(in the rows, 128 means zero)
Each path below is one point turned by a fixed rotation once a step. After each direction that follows a path, write how fast that rotation turns it, in degrees a step (0 if it stays still).
Each turn is a multiple of 5 degrees from 10 to 175, or 0.
Each row of a path follows its step; steps can be skipped.
path 1
step 2: 108 124 111 121 104 114 148 125 142 130 135 138 113 124 118 128 128 86
 127 132 137 133 124 132 162 151 131 152 140 132 105 134 113 121 127 104
 132 133 121 115 131 150 127 118 102 107 96 126 123 104 163 100 137
step 10: 98 128 153 130 130 148 161 126 139 161 140 126 131 133 124 134 112 115
 138 139 124 101 123 136 106 142 131 149 131 168 116 125 103 147 145 114
 140 117 123 136 131 120 130 145 141 98 134 113 140 100 138 134 157
step 11: 128 128 127 140 145 123 154 137 135 123 139 164 109 157 122 138 141 89
 140 133 153 138 118 98 137 110 120 125 114 105 127 118 111 108 142 112
 130 121 110 112 109 135 153 107 112 114 140 138 108 122 140 125 105
step 20: 113 110 127 127 113 105 125 135 116 134 119 151 109 133 114 128 119 113
 163 159 156 165 118 140 124 107 154 143 123 131 116 125 104 117 117 139
 149 120 135 98 127 113 128 118 128 103 98 149 111 130 139 132 127
step 28: 116 129 114 117 146 115 131 125 168 150 129 115 131 121 119 152 139 82
 140 101 154 128 96 123 122 120 133 130 95 151 118 127 130 127 127 119
 146 120 113 134 137 125 137 133 124 90 122 135 117 120 149 119 141
step 31: 111 118 146 132 120 137 135 105 115 127 148 146 123 119 154 139 127 144
 159 133 149 119 122 133 138 164 151 136 119 150 125 122 103 132 140 99
 135 133 132 126 142 125 127 142 95 115 132 152 105 102 126 154 148
step 33: 117 110 146 127 120 131 139 127 127 157 126 132 120 120 125 151 145 91
 140 151 135 132 125 165 101 130 112 135 127 140 121 148 145 154 136 128
 140 100 127 149 114 145 134 141 146 110 126 155 117 119 108 107 149
Directions:
134 118 131 123 134 131 128 125 131 131 121 128 126 132 131 126 128 124
 130 131 124 146 135 140 127 128 127 122 121 121 133 133 134 129 126 133
 127 130 124 127 130 126 133 131 128 126 127 130 135 132 127 131 128 -> 85
136 130 139 119 121 125 124 134 122 123 130 118 139 131 131 126 133 129
 129 131 122 128 130 131 130 134 120 123 135 128 125 122 127 124 127 130
 131 124 130 128 130 121 122 125 123 125 135 129 130 129 123 132 133 -> 85
129 122 130 132 134 129 133 126 119 125 134 129 123 129 126 131 137 131
 124 131 127 124 137 133 130 141 124 132 120 122 128 130 121 122 125 126
 131 127 133 138 124 132 124 133 126 134 128 133 127 127 132 119 129 -> 175
132 123 132 137 130 125 127 127 140 121 127 126 127 126 124 130 131 133
 125 119 132 133 123 129 133 137 124 123 133 134 131 130 127 128 132 127
 137 132 130 126 136 134 134 123 125 128 124 127 124 127 120 123 134 -> 25
path 2
step 0: 131 131 147 114 96 131 121 117 157 125 140 157 81 122 105 96 154 128 140
 110 143 154 143 139 103 137 125 119 115 140 134 116 145 163 117 119 135
 122 127 121 128 129 96 98 104 135 144 145 137 107 147 146 140
step 20: 152 123 106 127 135 124 156 122 134 103 121 177 122 109 138 127 109 121
 144 137 133 108 101 102 112 148 127 112 133 95 127 124 107 153 141 129
 117 120 145 131 77 92 125 151 109 131 119 128 133 144 108 129 135
step 25: 130 123 148 93 117 123 104 114 135 117 114 127 129 153 144 126 132 115
 137 132 102 131 123 95 124 170 129 118 108 98 139 149 152 119 123 132
 131 144 89 144 86 124 117 143 115 138 126 115 157 98 126 113 156
step 28: 140 121 145 166 124 125 128 161 132 111 127 136 163 134 110 120 95 157
 96 108 123 117 119 124 122 113 109 111 117 128 119 94 146 110 110 147
 127 139 150 111 135 142 129 136 78 143 114 123 107 127 102 121 124
step 29: 137 90 120 153 124 132 115 99 105 160 137 140 113 125 139 143 134 131
 120 111 135 133 130 130 115 108 156 117 165 129 119 137 113 122 152 139
 140 132 93 111 130 92 116 154 121 135 102 127 108 103 127 104 162
step 31: 114 145 111 138 147 131 132 126 114 92 124 129 100 174 132 143 140 109
 134 136 94 157 143 132 116 140 140 137 121 132 140 103 98 117 108 132
 144 147 149 168 126 91 132 136 122 113 125 152 137 115 141 149 115
step 33: 100 126 127 136 85 138 116 127 138 106 135 107 98 109 94 138 96 144 114
 125 146 105 106 145 145 144 164 100 122 131 129 113 134 123 108 121 95
 171 125 122 129 138 137 148 125 137 141 134 115 120 138 121 152
Directions:
127 124 117 126 131 132 126 130 128 132 123 128 127 123 130 129 128 133
 130 123 129 121 134 120 125 121 137 137 123 119 126 132 127 125 126 138
 129 124 132 132 120 124 125 130 136 122 123 136 127 130 134 125 133 -> 155
127 126 126 121 126 124 130 131 139 123 127 132 127 122 136 121 126 123
 137 133 134 129 127 134 122 119 120 125 132 117 131 129 136 128 130 132
 130 127 122 134 129 126 127 123 125 130 131 123 126 127 130 120 131 -> 145
130 127 127 127 134 119 123 127 123 130 133 122 134 131 124 133 125 125
 139 126 131 120 125 131 124 131 121 130 131 128 133 130 128 142 120 126
 125 125 129 126 125 130 127 128 135 129 123 137 127 125 121 120 122 -> 10
124 126 139 130 136 135 127 135 118 121 128 130 125 117 117 127 122 121
 123 125 134 128 133 127 121 123 133 124 126 122 127 129 132 131 131 129
 124 125 130 126 129 129 129 136 130 135 127 124 128 123 128 128 124 -> 80
129 137 128 130 138 139 123 132 128 135 138 126 131 129 133 129 134 130
 125 130 130 125 130 129 131 126 129 128 124 121 127 124 136 128 134 124
 125 129 130 135 127 139 131 122 122 124 130 130 129 126 116 123 134 -> 160
128 130 130 126 124 129 123 119 119 126 131 141 130 128 135 128 123 123
 131 131 125 129 123 124 131 128 124 130 132 128 124 134 128 122 133 136
 124 119 136 127 124 141 131 131 132 129 134 129 130 136 129 125 124 -> 10
134 124 132 119 133 122 127 130 129 120 130 120 121 127 124 122 133 142
 130 126 122 128 133 126 131 124 126 123 128 133 134 130 127 128 127 130
 125 123 132 131 130 141 124 135 120 130 126 130 126 133 133 127 131 -> 155
path 3
step 2: 113 128 144 143 105 129 137 134 110 109 160 137 132 124 138 120 122 148
 113 95 140 125 124 112 117 151 136 146 143 118 108 143 142 121 115 160
 144 124 158 125 124 130 102 126 105 159 138 153 111 123 126 118 133
step 6: 143 109 135 130 125 103 155 132 140 117 136 137 151 138 144 122 122 137
 140 83 121 115 99 131 104 112 135 158 144 113 119 136 105 120 149 152
 116 127 138 124 109 141 106 116 124 148 135 145 110 131 148 121 127
step 13: 118 139 116 155 123 116 133 132 123 159 143 124 132 157 101 138 112 129
 158 113 108 136 118 120 107 124 142 144 122 123 126 127 118 86 122 111
 109 152 130 123 135 140 88 136 141 126 149 122 128 124 121 124 150
step 19: 139 143 128 131 110 111 115 106 109 115 156 135 129 129 117 147 97 133
 143 94 114 146 125 160 111 134 150 126 111 140 128 160 117 128 111 113
 100 128 136 123 116 119 110 120 119 154 146 131 124 118 117 134 114
step 24: 135 136 121 126 167 138 121 118 92 139 144 135 124 128 135 99 122 129
 129 95 103 125 119 136 133 136 136 139 129 121 137 140 106 136 145 114
 117 123 135 99 136 119 134 104 100 124 155 138 118 93 125 112 108
step 29: 149 113 137 144 136 96 122 126 100 102 142 115 129 119 127 135 103 141
 127 104 109 101 130 134 117 105 152 140 133 142 119 148 121 127 137 137
 114 151 118 115 152 140 123 111 113 137 139 154 133 137 134 94 135
step 33: 138 134 142 150 137 102 127 152 131 126 128 153 135 108 152 123 114 170
 109 132 118 103 128 147 124 122 145 127 133 127 109 155 119 141 128 121
 144 135 133 114 134 115 115 102 127 116 132 129 116 137 153 108 168
Directions:
133 131 137 122 127 124 129 127 131 130 129 137 126 134 133 123 129 127
 136 123 126 128 128 129 132 135 122 136 128 127 128 124 127 134 114 125
 130 126 130 129 127 140 133 124 121 130 122 128 123 129 126 126 118 -> 20
124 121 127 125 134 135 126 122 131 133 127 135 123 132 123 127 127 128
 125 115 133 135 131 136 128 125 129 132 126 134 134 126 123 121 120 125
 121 131 128 136 124 126 128 133 137 130 132 123 130 129 133 128 127 -> 10
128 131 129 133 142 138 125 131 130 130 131 132 125 120 130 128 131 130
 122 129 132 125 129 121 123 131 115 124 127 129 136 132 136 126 134 123
 127 127 132 126 126 134 127 121 131 131 125 123 125 122 122 126 124 -> 110
127 125 127 118 127 127 130 128 132 118 130 140 132 120 128 128 123 130
 120 118 129 126 131 136 121 129 129 124 132 121 124 130 122 131 131 130
 123 127 128 120 126 120 126 123 118 125 129 124 130 126 126 121 125 -> 80
126 127 133 122 122 138 131 128 114 125 137 128 120 131 126 127 124 125
 134 122 125 132 130 121 128 132 133 122 129 125 121 129 132 124 127 125
 123 132 134 126 134 133 128 125 130 129 134 128 137 120 122 129 129 -> 65
126 125 120 128 133 125 131 123 132 125 124 132 139 133 126 125 122 126
 138 127 129 127 128 122 129 132 134 124 127 122 140 135 129 132 127 122
 125 123 126 136 131 127 125 130 125 131 126 124 129 125 114 132 134 -> 10
path 4
step 3: 120 116 116 122 139 109 121 143 105 116 158 137 108 163 154 131 99 148
 127 137 133 137 115 140 128 122 123 98 134 165 117 157 102 109 119 159
 96 133 110 143 113 123 126 100 110 117 142 114 138 150 100 102 141
step 5: 122 113 110 115 119 154 146 126 113 136 151 111 126 112 130 118 137 119
 106 147 129 121 83 156 118 117 143 150 108 105 143 133 138 105 141 160
 119 100 129 148 120 115 125 160 100 143 155 132 102 158 105 132 149
step 7: 160 147 139 117 116 98 143 161 132 120 105 132 123 132 163 131 116 127
 150 130 128 122 117 125 120 126 144 177 148 118 148 126 109 132 136 118
 124 103 111 116 138 121 103 111 118 127 124 171 101 133 115 123 173
step 12: 143 141 133 105 131 114 132 142 156 173 121 118 104 145 180 130 128 107
 142 132 111 143 95 153 113 145 125 140 110 160 106 158 122 120 109 159
 135 146 140 134 120 132 131 139 95 125 131 113 122 134 130 143 138
step 28: 105 132 94 105 158 119 133 149 124 145 127 133 91 146 107 111 141 121
 120 139 126 129 102 146 125 97 141 114 114 117 105 167 165 103 138 141
 131 144 113 138 119 107 139 129 132 101 140 108 123 136 98 148 147
step 32: 133 93 123 115 124 124 154 137 104 111 113 97 117 103 128 136 141 130
 122 145 102 140 117 114 116 111 124 147 122 154 145 156 109 130 127 120
 142 109 125 112 159 138 101 117 137 104 114 146 116 177 102 95 130
step 33: 111 137 91 140 146 137 115 119 112 114 123 156 134 152 123 123 158 166
 140 148 115 140 105 121 145 138 143 126 161 138 129 114 122 117 134 128
 116 146 165 140 111 129 172 105 149 138 113 154 131 147 105 131 148
Directions:
131 126 122 132 135 135 121 117 126 127 125 122 136 140 135 128 133 128
 126 131 121 124 132 128 132 123 125 123 127 126 134 125 128 130 130 127
 129 126 121 128 128 123 124 127 124 117 126 124 132 128 120 134 132 -> 60
132 127 127 124 129 133 128 127 139 116 119 131 126 131 126 130 127 125
 129 128 125 134 133 113 128 125 128 131 131 124 132 126 127 132 134 127
 123 122 135 124 137 123 129 129 130 134 123 129 128 139 130 125 129 -> 45
130 130 131 119 128 138 133 131 128 128 127 124 130 127 128 119 131 124
 132 137 137 125 130 126 129 133 125 124 127 128 127 124 123 131 136 136
 139 123 121 127 127 135 135 134 127 128 127 135 136 127 123 123 123 -> 70
122 118 123 132 130 132 130 125 131 123 134 129 124 139 128 120 125 124
 123 129 141 131 127 126 130 126 130 134 133 124 126 133 130 127 131 133
 134 126 135 135 129 135 124 128 132 126 134 124 126 126 132 138 127 -> 60
128 135 124 129 129 126 118 129 129 131 128 120 131 131 124 124 122 136
 122 129 129 131 125 120 133 131 130 128 125 117 124 122 128 123 127 129
 132 137 129 125 125 129 138 121 135 128 117 127 128 127 129 132 119 -> 160
path 5
step 4: 136 146 129 115 107 138 133 127 127 123 132 100 133 129 101 144 134 123
 153 124 123 129 123 106 109 135 107 94 154 133 153 113 129 119 123 141
 122 85 122 135 137 152 107 136 107 109 100 111 117 116 114 115 155
step 5: 122 155 145 115 153 137 103 124 101 122 141 96 131 106 123 145 148 149
 133 131 96 122 125 131 143 154 129 133 148 135 134 121 109 100 134 149
 157 97 139 143 127 141 116 131 111 128 132 117 164 123 135 125 128
step 14: 123 140 142 113 123 121 128 99 92 126 150 99 109 123 126 141 138 115 122
 135 111 99 116 125 113 97 135 129 120 120 145 143 131 118 116 141 113
 102 136 128 161 142 93 148 95 121 121 119 121 119 117 108 139
step 15: 135 140 139 138 144 134 122 139 93 131 126 93 131 102 84 139 157 127 117
 113 97 98 118 120 144 131 133 136 96 108 113 134 126 92 146 142 121 132
 127 130 124 106 127 139 119 108 126 113 142 124 121 135 123
step 18: 132 115 146 127 131 132 107 139 94 135 126 100 128 106 144 139 144 113
 100 126 112 139 139 125 139 108 142 128 129 163 112 130 123 126 127 149
 96 94 103 122 135 147 143 149 115 131 107 142 158 130 153 127 121
step 19: 132 126 134 147 94 125 141 136 123 129 129 106 130 112 111 147 144 111
 138 133 91 127 130 115 105 127 123 102 124 136 117 129 136 113 146 152
 101 97 115 110 143 138 106 153 110 121 126 134 92 112 131 101 142
step 24: 129 137 126 127 128 106 141 145 112 105 137 107 120 131 122 153 151 98
 125 147 123 116 139 96 147 104 126 92 136 103 137 120 126 118 135 160
 124 113 135 113 138 132 122 147 115 91 118 124 132 93 136 110 119
Directions:
125 125 132 129 125 123 132 124 129 121 128 138 120 123 129 122 127 127
 123 129 121 124 130 129 122 131 129 136 141 132 126 140 133 123 138 137
 127 126 131 125 126 130 124 126 126 133 133 133 126 128 130 125 126 -> 55
123 138 126 132 126 128 123 129 127 120 133 125 134 123 131 127 134 124
 129 124 125 125 127 136 129 122 129 132 132 123 132 121 124 121 137 120
 131 124 132 129 124 121 139 130 133 137 131 130 124 124 122 126 130 -> 145
122 130 121 120 136 129 127 128 119 123 143 130 130 128 134 124 126 122
 128 130 121 127 131 124 136 130 121 128 127 128 129 128 134 124 128 131
 123 134 130 123 133 134 127 126 137 129 124 121 134 132 131 129 126 -> 115
127 125 121 126 118 130 122 132 132 135 119 130 123 136 128 132 133 123
 129 131 127 129 133 130 127 135 130 129 126 134 134 122 134 126 133 129
 119 121 130 125 126 130 134 133 137 133 124 131 129 126 134 127 118 -> 45
133 128 134 126 128 129 126 127 122 120 127 135 125 125 126 131 119 135
 128 132 134 129 121 133 134 128 126 130 124 128 132 126 128 125 129 119
 122 127 132 129 122 131 119 129 129 130 121 129 134 114 132 117 128 -> 115
130 127 120 121 126 130 136 134 133 118 124 128 129 127 121 125 118 126
 131 122 127 126 134 118 122 131 124 123 125 124 127 121 125 120 134 131
 126 127 127 131 128 125 130 119 126 122 129 134 129 119 128 134 127 -> 90
path 6
step 7: 115 148 151 137 128 138 126 140 105 144 118 129 145 122 118 165 143 130
 141 121 178 131 156 146 126 93 133 159 133 160 131 143 129 120 138 150
 125 130 121 135 133 123 103 138 135 145 109 117 160 105 95 135 121
step 19: 145 136 130 121 143 116 132 86 113 167 108 117 140 120 117 145 133 119
 121 114 163 133 160 141 138 117 138 150 130 145 121 117 131 145 129 129
 104 134 135 97 148 141 112 104 113 109 134 121 171 125 129 150 96
step 20: 138 141 118 126 149 123 118 111 126 116 140 145 170 138 132 127 144 159
 140 129 155 109 137 150 119 118 119 113 159 149 145 139 148 118 152 136
 106 110 136 133 108 145 134 148 117 139 109 97 161 152 92 117 117
step 27: 171 134 143 135 131 144 116 119 139 115 122 120 146 159 141 126 176 125
 124 102 173 122 127 124 146 121 131 152 158 141 148 142 147 139 115 108
 118 120 155 138 133 148 126 133 110 119 128 126 105 103 152 123 138
step 29: 144 149 161 112 134 113 120 125 136 123 111 117 143 127 134 142 147 144
 167 108 117 127 133 124 129 120 115 129 132 147 128 154 147 121 156 128
 112 140 156 146 106 151 176 103 100 125 102 118 154 146 111 119 120
step 30: 164 140 138 149 128 126 114 143 141 131 106 114 120 133 141 123 175 109
 130 111 165 114 113 145 98 130 134 141 128 142 158 123 139 112 132 98
 108 138 131 131 127 149 130 157 114 140 122 144 145 107 141 127 168
step 31: 167 134 125 168 120 140 122 128 121 126 113 143 151 133 137 130 152 105
 141 104 135 147 187 115 128 116 145 147 122 142 100 114 134 130 134 138
 125 128 112 112 121 143 137 104 99 99 141 108 136 115 122 144 137
Directions:
130 123 134 127 125 129 126 121 138 130 129 119 127 129 129 126 123 123
 135 121 129 132 121 136 134 126 129 124 128 126 125 140 132 133 125 128
 129 135 136 120 135 132 128 129 127 128 124 131 128 127 133 134 119 -> 140
123 126 132 133 131 126 127 136 125 139 130 133 128 133 123 131 126 118
 126 129 126 121 135 122 139 130 131 133 135 130 116 126 125 132 135 128
 129 131 132 119 129 131 129 135 131 130 124 128 131 131 127 131 131 -> 120
125 127 131 131 129 135 123 130 128 128 128 136 120 137 130 125 126 125
 138 124 137 134 123 128 129 131 135 126 137 137 138 125 129 125 129 131
 129 125 123 129 125 130 121 135 123 138 126 124 124 128 128 127 126 -> 110
130 128 128 130 129 134 120 136 123 136 125 122 128 125 129 126 126 134
 133 125 126 128 124 131 118 129 130 127 124 135 124 123 135 140 129 129
 129 131 115 122 126 131 127 126 135 125 126 130 140 127 131 129 131 -> 60
139 135 127 125 128 126 129 136 126 124 127 127 118 134 123 127 126 127
 121 132 131 126 123 131 128 130 132 124 132 128 132 136 122 132 127 123
 126 125 128 126 136 137 130 127 134 125 128 126 124 115 131 124 137 -> 120
127 126 129 133 131 131 123 123 126 133 127 117 118 121 123 130 128 129
 125 131 136 129 127 125 133 138 118 129 122 123 134 125 119 124 124 132
 123 130 131 126 125 132 124 130 127 136 132 135 135 126 127 131 133 -> 160
120 130 124 124 122 124 131 124 128 128 134 136 126 135 127 131 130 130
 129 121 132 127 132 121 123 132 123 123 120 126 126 133 127 138 123 121
 122 130 130 127 132 125 122 128 134 136 130 117 137 128 132 124 127 -> 10
126 126 129 138 126 127 124 132 139 119 123 127 130 129 123 127 134 132
 120 129 138 119 122 126 130 131 126 123 131 128 126 130 130 125 132 123
 127 130 124 136 123 125 128 131 138 125 119 129 130 132 134 132 122 -> 115
